One turning vector, and how many ticks it has turned
The counts run from 0 to 63.
[122 100 157 124 167 157 117 174 148 133]	26
[106  50 113 116 131 148 123 110 126 124]	28
[138  95 132 129 140 105  98 146  60  81]	38
[114  88  86 104 164 136 146 147 121 104]	29
[ 93  98 129 112 114 140 123 171 120 191]	45
[180  91 121 130  96 113 113 148  86 126]	37
[ 60 127 112 122  97 107 147 146 106 117]	61
[129  92 111 124 103 100 103 133  95 123]	51
[103  88 108 122 191 121 138 133 151 146]	30
[175 130 148 146 167 106 136 124 114  78]	6
[152  76  95 132 139 134 140 141  95  77]	24
[114 137 105  99 126  96  92 135  75 111]	52
[109 112 115 179 142 111  98  82 153  84]	1
[133  90 122 178 112 156 146  90 174 131]	0
[180  97 135 157 130 120 103  80 162 141]	4
[100  98 147 110 167 124 138 189 124 140]	44
[154 106 147  82 166 140 112 161 103 145]	40
[ 84 105  77  99 113  99 120 108 105 142]	47
[138 144 142  83 134 104 148 157  97 152]	54
[120 119 138 182 148  90 101 134 171 115]	2
[111  94 105 141 172 126 103 121 147 114]	15
[135  95  98 129 158  91  88 147 105 131]	34
[169 122 170 154 164 135 103 133 163 150]	3
[138  97 144 136 100  95 122 176  93 162]	50
[126  92 118 112 152 154 109 106 146  82]	10
[ 74 139 108 134 121  77 161 160 107 144]	62
[ 97 109 111 100  81 133 169 114 114 164]	60
[139 122 127 123 180 143 144 141 144  93]	11
[175  68 122 146 126 123 133 111 132 142]	18
[144  95 136 130 170 104 134 116 160 174]	17
[169 116 187 131 153 157 100 136 153 121]	8
[177  71 119 114 121 141 116 114 112 124]	23
[172 113 155 153 180 116 132 155 153  90]	7
[145 101 123 106 181 134 150 166 121  98]	25
[165 113 118 160 137 121 125  92 134  98]	5
[132 101 144 131 175 146 167 152 166 127]	12
[177  92 156 122 125 152  99  92 122 102]	9
[ 94  68 112 103 107 121 111 133 112 169]	46
[118  72 125  99  98 150 142 144  99 122]	42
[105  96 101 120 140 138 165 166  89  78]	43
[156  73 160 132 137 159 139 126 167 151]	13
[200  90 160 124 151 138 104 135 115 139]	22
[121  90  80 140 139  88  97 138  92 155]	33
[113 116  89 115 166  72 146 146 112 145]	48
[ 93 148 132 117 118  94 128 157 137 177]	63
[124 138 128  85 156  87 116 173  83 127]	53
[164  90 134 135 130 110 139 143 115 167]	36
[108 148 141  73 113 145 158 137 137 165]	59
[149  48 163 113 139 166 140 143 125 139]	27
[146  65 139  83 116 164 152 135 107 147]	41
[151  77  81 167 117 102 108 120  97 119]	19
[178 129 132 120 187 102  86 160 132 127]	21
[153  96 122 166 159  91 101 141 114  77]	20
[127  95 114 118 201 111 113 137 166 131]	16
[107  65 124 163 118 154 111 132 155 111]	14
[ 66 141 122 107 139 126 136 161  92 104]	57
[129 108 133  96 165 127 112 182  93  99]	39
[133  64 127 133 151 146 146 165 145 193]	31
[ 99 139 146  71 162 115 129 166 126 135]	58
[124 113 140 121  68 140 168 165  76 135]	55
[126  66 113 152 115 126 109 141 122 167]	32
[160 111 111  94 158  97 128 153 133 158]	35
[116 126 122 119 141  85 136 174 119 181]	49
